In the rows, zero is written as 128.
One turn moves each row of this set onto another row. After a few examples, where does it send each row asked below?
Desu: [136 109 146 130 170 112 140 128 158  84 121 139  99 112 118]
konad: [145 115 138 147 139 116 132 162 106 127 134 108 142 136 153]
Ter: [147 151 141 157 140 117 130 134 134 124  91 135 125  65 114]
gotev: [139 109 140 120 170 114 144 133 155 153 141 144 129 108 150]
zovo: [135 112 136 162 147 128 133 156 118  93 130 104 153 124 130]
deru: [145 124 133 126 139 113 121 138 101 133 115 133 139 113 178]
ligam: [131 113 134 138 175 130 151 125 155  94 125 139 141  81 105]
pagaf: [132 132 142 172 155 126 119 129 164 136 113 133 138  84 128]
Rur: [148 143 145 148 141 110 124 138 141 164 106 138 120  87 144]
nivaz: [148 119 149 112 157 100 147 135 135  98 113 143  85 108 125]
rizu: [141 135 130 137 138 123 130 133  95  83  97 130 147  85 139]
Fiz: [141 106 150 119 167 102 138 133 156 116 130 142  91 126 142]
borif: [157 134 139 103 152 105 160 137 115 123 110 146 114  78 123]
Vive: [151 129 137 142 131 114 140 161  91  99 116 107 139 116 130]
nuro: [123 111 128 157 159 134 114 127 134 101 124 125 163 111 159]

Fiz moves to nivaz
nuro moves to deru
konad moves to Vive
Now find these:
Rur moves to Ter
gotev moves to borif

One turn moves each row of this set onto another row. After a few examples, where does it send each row asked below?
lup: [ 90 129 155 124 115 107  93 151  99 130 130 145 125 123 135  95 136 126
 128]
Fos: [145  99 142 116 101 142 143 148 122 145 143 141 120 137 131 123 109 137
 102]
Zako: [ 95 128 149 127 141 107  86 139 112 122 143 131 134 113 122  87 130 139
 106]
leso: [103 134 142 142 138 124 149 110 129 129 129 146 133 122  95 147 140 121
 107]
Vurar: [150 106 117 120 110 142 131 135 138 125 125 140  99 141 132 136 118 134
 116]
lidi: [150 142 121  92 112 112 123 123 132 118 130 130 143 142 155 116 103 165
 127]
rira: [147  94 128 118 114 135 130 139 134 120 127 139 109 122 126 134 104 130
 102]
gosev: [ 88 124 145 125 137 114  90 137 100 114 141 137 134 116 138  92 140 142
 117]
rizip: [139  96 137 118 110 144 143 139 125 132 150 141 125 131 131 125 111 141
  88]
kal: [116 120 152 115 123 122 153 157 127 145  93 109 152 143 126 106 124 161
 139]
pef: [153 123 102 116 126 126 116 120 142 105 120 126 122 127 148 126 110 155
 126]
misi: [ 99 151 161 134 155 124 130 161 133 131 138 153 145 127 107  98 124 116
 123]
tubut: [101 137 160 120 118 100  89 154 109 142 130 138 120 127 120  89 129 125
 125]
lan: [112 163 156 122 158 123 123 160 124 142 132 136 146 144 114  93 127 134
 153]
fak: [111 133 143 149 140 103 128 107 113 132 120 143 178 112 119 114 135 148
 134]
Fevi: [102 158 158 116 158 139 132 150 128 132 143 152 131 158 105 106 141 129
 127]
vifiz: [102 116 140 113 144 130 152 134 136 113 109 113 160 135 125 111 131 175
 109]
fiv: [159 124 109 120 114 119 116 134 138 121 111 125 121 127 149 122 104 146
 141]
Zasi: [103 159 148 123 175 129 122 142 132 116 144 140 154 135 114  97 131 143
 129]
verum: [102 129 149  97 118 128 159 140 138 127 100 132 137 163 120 123 138 157
 116]
zamu: [ 99 132 151 112 124 120  92 144  91 136 134 135 117 144 136  95 148 146
 140]
vep: [131 152 132 107 126 112 138 124 147 151 144 117 145 146 142 131 117 108
 149]
zaf: [128 127 132 113 143 141 146 117 141 152 164 113 136 150 131 138 131 117
 126]
pibuz: [159 122 116 105 119 112 114 132 134 115 111 124 126 125 145 122  96 150
 136]
Sopap: [148 138 123 102 108 104 122 129 133 118 126 130 152 126 156 110  94 157
 126]
Boniv: [111 131 159 146 112 109 141 125 109 157 115 158 153 134 107 122 140 123
 138]
Bege: [115 140 150 139 122 121 150 125 120 155 116 143 122 135  95 145 138 114
 132]
Tepi: [127 121 136 131 136 126 145 134 144 155 157 113 149 121 133 129 115 101
 127]
maraf: [ 92 138 149 106 139 117  90 128 115 116 146 141 119 142 119  99 146 146
 102]
mipo: [ 86 132 146 109 129 123  95 131 101 115 143 147 118 142 134 102 151 145
 116]
bolam: [125 158 128 126 154 117 132 100 118 136 119 116 145 137 112 135 140 156
 151]
zano: [123 150 132 145 147 101 130 114 121 138 112 116 159 108 115 127 124 141
 151]
Muzov: [122 144 145 126 134 118 131 105 103 148 118 141 156 154 116 122 151 158
 154]
feb: [108 138 154 105 132 118  88 142 102 143 138 129 112 153 120  94 145 147
 131]
zek: [102 129 147 135 133 125 141  98 115 128 131 162 154 141 106 132 154 142
 111]
pib: [ 95 120 152 119 116 112 157 152 144 122  95 131 156 125 122 112 118 141
 108]
bino: [120 146 123 111 142 114 137 110 156 125 155 120 156 130 142 132 118 114
 124]
san: [155 123 113 101 125 117 114 122 137 105 118 125 126 128 144 125 101 157
 128]
Mer: [150  97 129 111 111 139 131 139 131 126 125 139 101 136 126 136 109 134
 109]
kam: [144 100 117 133 111 134 129 138 142 118 124 140 110 119 134 131 108 127
 108]

fak moves to Boniv
pib moves to kal
Now find these:
Zako moves to tubut
zaf moves to bino
Sopap moves to Fos
lan moves to Fevi
pef moves to kam
bolam moves to leso
gosev moves to lup
san moves to rira

One turn moves each row of this set onto another row. After a few examples, where does it send each row asked below?
Bagom: [101 118 115 136 132  87 175 124 152 153 130 139 140 110 128 118 118 121
 110 123]
Teno: [136 134 139 105 143 126 142 113 154 134 101 109 146 150 129 148 119 128
  95 125]
tefe: [121 113 133 124 142  80 172 135 110 151 130 132 166 125 138 140 143 126
 102 124]
rol: [117 122 159 113 139  91 162 127 128 112 135 154 144 105 143 123 150 112
 143 120]
zezir: [131 113 129 133 160 118 150 129 157 157 141 106 154  96 160 124 114 140
 131 139]
zopa: [135 156 136 121 145 109 123 106 103 115 132 107 140 125 148 147 145 161
 134  97]
fota: [161 132 146 143 112 101 121 128 140 152 121 151 146 112 140 158 103 122
 142 121]
kelu: [119 117 139 152 143 127 117 111 145 131 140 114 145 131 124 125 146 141
 152  87]
sog: [110 141 146 129 129 143  90 133 141 155 136 136 162 112 150 143 130 119
 136 123]
bimoz: [111 151 144 142 144 145 127 119 122 147 134 116 141 111 120 105 119 116
 138  91]
vese: [130 160 158 155 148  96 150 133 137 103 141 117 119 132 130 132 130 108
 134 138]
tivev: [115 142 128 104 157  86 117  92 140 137 123 115 114 107 139 152 137 126
  98 143]
Reme: [117 146 113 111 146 105 132 125 104 116 137 158 153 120 127 134  92 107
 128 148]
fosak: [128 116 109 135 135  91  99 100 131 111 133 105 140  99 126 166 115 115
 130 140]
buli: [124 133  98 131 122  91 100 111 115 121 150 132 137 138 128 156 126 107
 104 123]

rol moves to tivev
kelu moves to Bagom
Now find these:
bimoz moves to tefe
Teno moves to fota
Reme moves to zopa

One turn moves each row of this set onto another row. After a few examples, where does it send each row asked below?
Bar: [139 129 133 140 129 126  81 110 158 124  97 153]
gub: [136 121 137 144 114 120 142 116 109 116 138 148]
zubo: [140 125 128 149 184 128 119 127 149 105 109 136]
nin: [143 140 129 129 163 120 103 133 153 149 121 156]
nam: [115 129 127 125 143 133  80 138 136 115  97 139]
lupa: [138 111 118 151 151 145 144 137 129 125 101  99]
sig: [142  92 117 151 127 126 105 147 137 112 109 122]
Zuko: [118 119 136 119 161 108 102 145 145 121  98 143]
zali: [140 138 109 123 144 151 128 153 151 123 125 116]
nolik: [151 123 133 156 172 106 112 124 147 124 126 139]
bep: [146 133 123 148 138 144 147  92 125 151  91 119]
zim: [141 119 131 140 160 130 104 117 164 120  88 161]
Tos: [153 120 134 128 173 106 106 124 132 131 108 158]
leg: [159 123 126 138 117 122 128 118 180 121 113 127]
fosus: [135 128 126 145 129 154 148 114 111 106 127 151]
fav: [135 116 120 126 103 146 101 140 118 139  96 139]
bilat: [134 121 135 136 119 127 108 119  86 130 103 145]
furi: [137 143 119 109 109 159 119 132 140 138  96 137]
nanuk: [135  92 129 160 127 108 137 139 136 118 113 136]
nimav: [145 134 131 119 112 127 154 117 112 109 115 157]
kepo: [141 138 149 119 106 116 130  92 128 123  91 145]
Litup: [125 143 123 128 135 158 123 118 149 132  92  99]
sego: [144 129 128 142 132 128 163 120 170 120 112 139]
zon: [157 104 127 165 132 121 138 119 141 139 108 109]
beb: [135 159 128 114 134 159 132 112 110 127 101 143]
til: [126 130 139 127 118 129 159 110 126  98 122 142]
gapot: [135 118 120 157 127 146  98 124 124 146 103 107]
Vum: [150 146 129 133 139 136  96 118 132 119 110  91]
ripud: [158 144 133 138 133 132  98 106 143 117 105  96]
sifeg: [132 126 112 146 151 147 147 153 131 128 128 133]
Vik: [154 141 136 115 134 102 134 105 117 121 102 164]
suvuv: [142 146 125 109 152 128 137 117 106 112  96 161]
vas: [130 158 129 115 139 130  92 127 156 134 115 143]
dob: [132 130 126 137 136 122 140 116 105 159 107 108]
Las: [152 125 126 131 143 118 120 114  95 118  98 169]
vuka: [149 124 129 131 111 127 144 118 103 112 117 161]
gigam: [146 126 139 113 172 102 117 120 146 121  99 153]
Kebi: [137 131 139 133 173 101 125 128 157 111 117 129]
bana: [142 124 130 118  90 132 113 120 146 136  90 141]
timef: [150 132 133 140 134 130  92 114 131 112 101  93]
rovun: [145 131 129 137 139 124 157 126 153 137 112  97]
lod: [143 131 125 125 119 140 150 122 103 107 113 158]
fodoz: [149 127 129 122 183 125 114 122 138 120  98 157]
das: [125 114 133 137 131 121 145 103 118 133  78 108]
sola: [134 127 138 137 110 115 113 109 153 144 100 102]

sego moves to sifeg
nimav moves to lod
Now find these:
Litup moves to gapot
lupa moves to zon
sig moves to leg
zim moves to nin
nolik moves to Kebi
timef moves to ripud
beb moves to bilat
furi moves to fav
bep moves to dob
til moves to fosus
Las moves to Vik
Bar moves to vas
gigam moves to fodoz

One turn moves each row of this set onto another row. After a few examples, where does it send each row asked below?
bolis: [130  90  95 103 127 112 110 133 141 159 157  87 101 125 121  97 128 109
  95 153]
Laf: [120 117 131 128 118 107  86  93 133 175 135  55 117 140 136 119 130 118
 117 128]
dof: [115  98 140 131  90 144 146 117 152 171 156 126  94 148 116 132 122 128
 111 124]
pup: [112 119 122 113  89 116 104 101 135 152 142  89 134 129 169 142 112 149
 141 119]
pibe: [147 105 137 114  86 129 145 125 161 177 164 119 120 125 112 138 116 115
 112 115]
faso: [122  91 144 146  86 111 138 136 164 182 138 118 112 144 130 124 102 138
 133 114]
lor: [103  84 120 108 110 109 112 104 181 155 140 102  96 121 124  96 143 105
  91 135]
geno: [ 99  90 103 123 130 111 101 116 165 129 142  91 110 113 123  85 130 116
 107 142]
lozu: [139 103 121  92 116  98 115 123 138 168 149 105 155 120 122 103  84 134
 147 149]
mel: [140 125 121  95 107  95 128 106 153 171 130 117 141 125 104  97  91 105
 136 154]
Vavi: [123  91 140 114  81 134  98  89 152 138 141  77 128 129 144 134 114 127
 132 102]
zeg: [113 124 131  73 127  94 116 104 153 168 135 124 153 129 127  92 115 123
 114 140]
pazo: [117 105 122 111 112 116 159 134 161 156 152 113 146 168 115 102 114 119
 121 104]
sol: [118 121 126 114  76 131 147 130 146 165 133 119  93 152 120 111 129 146
 148 122]
Gagu: [130 114 131  88 107 102  88  95 142 150 139 109 133 168 102 115  93 142
 131 122]
vok: [104 113 123 115 114 119 112 154 167 166 148  89  86 130 140 100 120  98
 121 108]
lar: [ 96  83 135 120 105 107  96 101 139 150 131  92 127 139 172 126 110 146
 121 133]
mezu: [122 140 115 113 109  97 120 114 133 139 110 115 155 130 107 100 110 117
 115 140]
kor: [124 122 115 137 120 129 116 129 145 131 127  94 111 129 123  83 127  98
  98 152]
Nis: [101 125 120 117  77 144  89 103 135 153 139  89 114 135 135 113 132 153
 143 121]

Gagu moves to pazo
dof moves to geno
Now find these:
lor moves to lar
kor moves to Nis
zeg moves to faso

One turn moves each row of this set onto another row. After a few examples, where does it send each row asked below?
rezi: [ 97  89 118 170 128 107 161 149 112 140 150 114 142  91 150  93 140 120
 129  85 134 115 118 130 121 127 122 126 135 126 161 111 135 117 141 130]
debi: [137  95 135 206 140 141 150 127  97 120 129 133 155  61 162 116 137 110
 163  89 155 129 138 123 149 107 135 146 146 132 122 115 145 138  98 181]
Zuf: [130  94 154 174 110 138 131 138 142 130 119 102 125 103 183 113 141 108
 161  95 141  82 147 128 177 128 129 157 136 105 137 133 146 128 100 161]
deve: [115 116 132 195 122 130 115 161 120 120 109 112 103 126 130 141 121 152
 116  97 109 130 122 106 134 143 113 136 120 125 118 130 123 139 111 179]
tila: [122 117 117 188 101  97 143 140 128 131 157 120 149 111 116  99 133 128
 143 115 149 105 113 135 154 114 124 119 141 143 150 133 118 124 121 122]
mag: [110  94 101 159 140 120 139 125 154 134 123 122 120 107 164 126 145 124
 136 104 132  97 136 124 165 136 136 165 126 112 134 115 160 126  71 183]
muki: [142 107 118 175 111 160 141 119 120 101 151  96 147  99 139 104 149 152
 124 104 101 120 127  94 155 154 106 118 143 117 103 124 127  99 115 167]
vug: [143 113 134 181 131 133 154 117 147 123 136 136 126  98 168 113 115 125
 150  87 163 182 107 118 150 138 115 152 121 146 119 146 130  98 115 163]
gidoz: [129 102 105 177 123 144 130 131 120 126 124 120 119  89 163 110 138 132
 137 106 151 130  72 116 144 181 130 124 143 134 124 131 133 192 104 154]
Zof: [121  99 116 174 124  99 112 140 107 127 159 111 138  84 159 111 134 158
 132 135 153 132 139  82 164 131 123 160 108 143 118 126 147 128 107 176]
nomag: [127  97 149 190 126 125 128 147 137 150 136 142 132 116 178 108 133 111
 130  85 130 117 127 114 121 138 111 166 117 131 133 133 132 126  83 197]
perib: [127 110 141 178 105 135 140 148 140 143 118  93 147  90 118 130 136 136
 134  99 159 136 111 114 136 157 135 118 136 122 130 117 131 187  84 165]
sonam: [136 108 104 195 122 132 138 146  98 103 135 130 121  82 137  93 146 110
 143  74 146  97 103 122 134 141 129 130 169 144 133 117 160 127 110 130]
rure: [136 103 110 183 130 141 134 142 121 126 118 109 126  95 133 114 146 144
 140 108 132 147  99 117 163 197  99 129 133  91 145  96 121 132  87 164]
Mamed: [127  98  89 183 110 127 117 140 134 130 132 103 121  93 170 132 124 127
 137 104 157 129 160 124 141 152 125 134 133 120 121 140 130 190 120 154]
linom: [133 110 140 185 112 122 147 131 137 128 135 106  90 113 167 125 133 112
 153 102 146 173 113 133 181 134 152 125 125 146 128 120 107 111 108 154]
fero: [148  93 138 155 104 148 119 113 124 104 122  99 149 107 154  91 163 168
 127 111 152 128 134  92 153 128 142 111 119 120 109 133 130 118 106 153]
Pavip: [128 128 129 147 107 106 139 140 104 128 122 102 128 103 143 114 151 130
 109 110 137 117 122 129 134 148  98 121 100 122 162 142 123 101 120 134]
Tokob: [143  95 135 211 123 155 128 117 107 129 120 104 141 107 148 107 140 121
 122 120 127 135 132  96 158 143 130 100 117 164 123 136 143 107 119 183]
sema: [156 102 125 197 127 146 162 117 145 118  98 120 110  86 157 148 140 141
 145  86 147 148 113 140 135 128 130 129 151 150 136 143 117 125  84 139]
pomam: [147 115 103 150 127 122 145 148 119 113 129 126 105 112 147 122 125 151
 179 109 136  99 121 132 126 154 114 128 157 111 130 141 106 134 115 133]
gopu: [145  97 137 173 145 114 155 131  91 125 121 119 130  86 167 117 144 126
 146 106 152 133  87 130 144 160 154 102 135 103 148 117 120  88  92 155]
kitov: [127  98 120 169 122 105 163 131 107 144 145 114 109  65 181  76 110 141
 137 106 135 173 115 103 151 133 145 136 133 131 127 132 136 122 110 152]
bori: [108 124  98 159 131 146 130 132 147 109 134 136 140 113 160 116 153 164
 145 137 129 129 149 113 130 139 126 139 145 122  99 130 137 106 110 151]
fupo: [133  89  97 153 120 119 138 144 128 149 145 106 157  62 164 116 137 126
 170 104 132  99 134 128 178 142 146 133 121 131 151 133 135 112  76 158]

Tokob moves to fupo
muki moves to mag
Now find these:
linom moves to tila
rure moves to bori
debi moves to gopu

